Rotation paths and how fast each direction turns (deg/step):
Each turn is a multiple of 5 degrees from 10 to 175, or 0.
Each row of a path follows its step; steps can be skipped.
Path 1:
step 0: [ 0.21 -0.28 -0.79  1.36 -0.04 -1.29  1.37 -2.41 -0.69  1.49 -1.51  1.19
 -0.10  0.98  1.02 -1.64  1.20 -0.31 -0.99  2.13  2.06  0.61  2.39 -1.73
 -0.47  0.54  2.02 -0.91 -1.84  1.10  0.62 -1.36 -0.44 -0.61  0.74 -1.37
 -1.35 -1.27  0.09  0.77 -0.26 -0.55]
step 1: [-1.58 -0.13  1.05  0.93  1.39 -1.04 -0.59 -1.20 -0.41 -0.44 -0.61  1.29
 -2.03  0.63  1.41  0.02  1.04 -1.60  2.09 -0.76  0.30  2.61  1.32 -0.79
 -0.27 -1.10 -2.12 -0.85  2.45 -0.15  0.71 -1.84  0.17  1.46  0.01 -1.73
  1.71  0.28 -0.79  1.39  0.47 -0.34]
step 2: [ 3.25  0.22 -1.35  0.48  1.48 -1.29  1.15 -1.57 -0.69  2.75  0.76  1.42
 -2.05  1.77  0.79  0.63  0.38  0.88 -0.70 -0.36  0.18 -0.68 -0.63 -1.05
 -0.03  0.43  0.08  0.29  0.55  1.87 -0.48  1.70 -0.37  0.46  1.26 -1.81
  1.89  1.58  0.20  0.44  0.84 -0.67]
step 3: [-1.30 -1.47 -0.40  0.51  1.24 -1.33 -1.41 -0.98  0.25 -0.27 -0.31  0.14
 -1.30  1.99  0.32 -0.85 -1.57  0.86  0.98  1.45  2.29  0.31 -1.91 -1.48
 -0.27 -1.07 -2.42  1.36 -1.56  2.48  0.15 -1.56  1.68 -0.60  0.48 -0.54
 -1.24  0.31 -0.49  1.00  1.02  0.73]
step 4: [ 0.90 -0.85 -0.47 -2.19  0.65 -1.90 -0.77 -1.10  1.43  1.48 -0.77  1.98
 -1.08 -0.98 -0.89 -1.57  1.74 -0.52 -1.37  0.98  0.55 -0.38  0.20 -0.83
 -2.01 -2.43 -1.80 -0.20  0.90  0.49 -1.34 -0.01 -0.13  2.04  0.55  0.79
  1.51 -0.30 -1.69 -1.26 -0.86  0.37]
step 5: [ 1.12 -2.02 -1.36  0.10 -0.46 -0.39  0.23  0.32 -2.44 -0.92 -0.59  1.06
  1.57  1.34  0.80  0.26  1.64  0.50  1.60 -0.19  0.69 -1.28 -2.53 -1.63
  0.81 -0.71 -1.03  0.67  0.16  0.15 -0.69 -1.73  0.52  1.34  2.13 -1.93
 -0.01  1.38  0.14 -1.40 -2.21 -0.59]
step 6: [-0.95  1.12  0.46 -0.26  0.90 -1.73 -2.24  0.45  0.90 -0.71 -0.62 -0.01
  1.01  3.22 -0.90 -0.31 -0.05  0.84 -0.04 -1.20  0.72 -2.02 -0.66 -1.63
 -0.96 -0.42 -0.13 -1.46  1.45  1.90  0.42  0.44 -1.99 -0.09  2.34  0.47
  0.03 -1.39 -2.27 -1.15  0.56  0.21]
step 7: [ 0.70 -0.17 -2.85  0.32 -0.36 -0.49 -1.60 -1.22  1.33  1.27 -0.92 -1.26
 -0.58 -0.79 -0.06 -1.69  1.47 -2.18  1.95 -1.16 -0.90 -2.72 -0.08 -1.75
 -1.50 -0.55  0.36  0.56  0.51  0.82 -0.09 -2.01  0.01 -1.36  0.33  0.44
 -1.08  1.13  0.51 -0.17 -1.62 -1.13]
step 8: [ 0.17  0.63  0.93 -1.23  0.62  0.26 -0.90  1.36  0.12 -0.39  1.49  0.99
 -0.97  1.45  1.26 -0.89  0.47 -0.58 -0.14 -0.25 -0.48 -2.55  0.56 -1.86
  0.75 -1.95 -0.35  1.26  0.51 -2.41  0.62 -2.79 -1.52  0.26  1.98 -1.51
 -0.09 -1.59  1.45 -0.81  1.17  1.22]
step 9: [ 0.34  0.55 -2.12  0.58  0.63  2.31 -0.57 -0.99  0.80  0.92  0.04 -0.08
  0.22  1.14 -1.53 -2.46  0.08  0.98 -1.01 -1.82  1.24 -0.37 -0.30 -2.18
 -0.40  2.26  0.44 -1.41  0.28 -0.43  2.37 -1.91  0.91  0.15  1.27  0.17
  2.67 -0.30  0.48 -0.63 -0.78  0.43]
step 10: [-0.31 -1.79  0.13  0.22 -0.19  1.01 -0.05  0.92  1.53  0.37  1.43 -1.51
 -0.15  0.71  2.74 -0.62  0.80 -1.24  1.83  0.11 -1.07 -1.08 -1.01 -1.14
 -2.50  1.16 -1.87 -1.74 -0.25  0.08 -0.59 -1.54  0.35 -0.50 -0.19 -0.45
  1.17 -0.30  0.12 -1.45  3.38 -0.10]
step 11: [-1.40 -2.36 -1.08  0.02 -0.41  0.69  0.22 -0.99  0.41  0.62 -0.36  2.01
 -0.42  0.95  2.24 -1.47 -0.23  0.49 -3.03 -0.77 -1.65 -2.87  0.21 -1.15
 -1.03 -0.62  0.82 -1.18 -1.97 -0.90  1.05  0.65 -0.88  0.44  0.60  0.48
  0.88  0.65  0.46  1.93 -0.16  1.09]
Directions:
[-0.18 -0.39  0.51 -0.59  0.02 -0.58 -0.37 -0.48  0.23  0.60  0.17 -0.06
 -0.50  0.39  0.26  0.05 -0.61  0.44 -0.05 -0.57 -0.07  0.04  0.30  0.55
  0.29 -0.02  0.17 -0.57  0.41 -0.45 -0.58  0.23 -0.37  0.30  0.10  0.10
 -0.15 -0.65  0.10 -0.82  0.15  0.38] -> 160
[ 0.78  0.17  0.51 -0.39  0.31 -0.21  0.12  0.37 -0.09 -0.07  0.53 -0.28
  0.35 -0.21 -0.09 -0.25  0.94  0.44 -0.46  0.18 -0.02  0.06  0.20 -0.38
  0.13 -0.63  0.32 -0.35  0.03  0.51 -0.38  0.08 -0.41 -0.16 -0.14  0.17
  0.13 -0.60 -0.06  0.19  1.10 -0.34] -> 170
[-0.20  0.47 -0.22 -0.27  0.01 -0.28 -0.39  0.01 -0.23 -0.50 -0.33  0.45
  0.37  0.67  0.31 -0.16  0.18  0.34 -0.01 -0.12  0.18  0.20  0.35 -0.15
  0.62 -0.01 -0.12 -0.33 -0.70 -0.31  0.55  0.02  0.12  0.32  0.12  0.58
 -0.74  0.34 -0.11  0.47  0.60  1.01] -> 135
[-0.09 -0.29  0.27 -0.52  0.05 -0.02  0.03 -0.03 -0.41  0.24 -0.04 -0.68
 -0.16  0.10 -0.27 -0.11  0.12  0.37  0.28 -0.58  0.22  0.52 -0.30 -0.82
 -0.39 -0.29  0.76 -0.51 -0.43 -0.16 -0.11 -0.09  0.60 -0.01 -0.48 -0.36
 -0.56  0.76  0.64  0.03 -0.45 -0.23] -> 160
[ 0.01  0.43  0.25 -0.25  0.46  0.10  0.62 -0.02  0.21 -0.11  0.09  0.23
  0.68 -0.04 -0.13  0.28  0.42  0.63  0.54 -0.14  0.33  0.44  0.40  0.33
 -0.10  0.47 -0.15 -0.15 -0.26 -0.42 -0.04 -0.90 -0.18  1.06  0.41 -0.18
  0.55 -0.12  0.07 -0.11 -0.48 -0.44] -> 90
[ 0.49 -0.62  0.55  0.47 -0.35 -0.18  0.32  0.24 -0.08  0.06  0.20  0.02
 -0.17  0.26 -0.43  0.48 -0.28  0.51 -0.28 -0.21  0.82 -0.33 -0.01 -0.10
  0.46 -0.13 -0.11  0.15  0.04 -0.42  1.05  0.25 -0.11 -0.28  0.81  0.46
  0.03  0.34  0.31 -0.10  0.11 -0.63] -> 115
[ 0.50  0.52  0.21 -0.75 -0.09  0.21 -0.08 -0.62  0.41  0.24  0.84 -0.27
 -0.37 -0.10 -0.64 -0.43 -0.47  0.00 -0.22  0.63  0.06  0.26 -0.79 -0.18
  0.38  0.31 -0.38  0.67 -0.05 -0.28  0.04 -0.52  0.20  0.16 -0.03  0.15
  0.14  0.31  0.24  0.04  0.31  0.48] -> 65
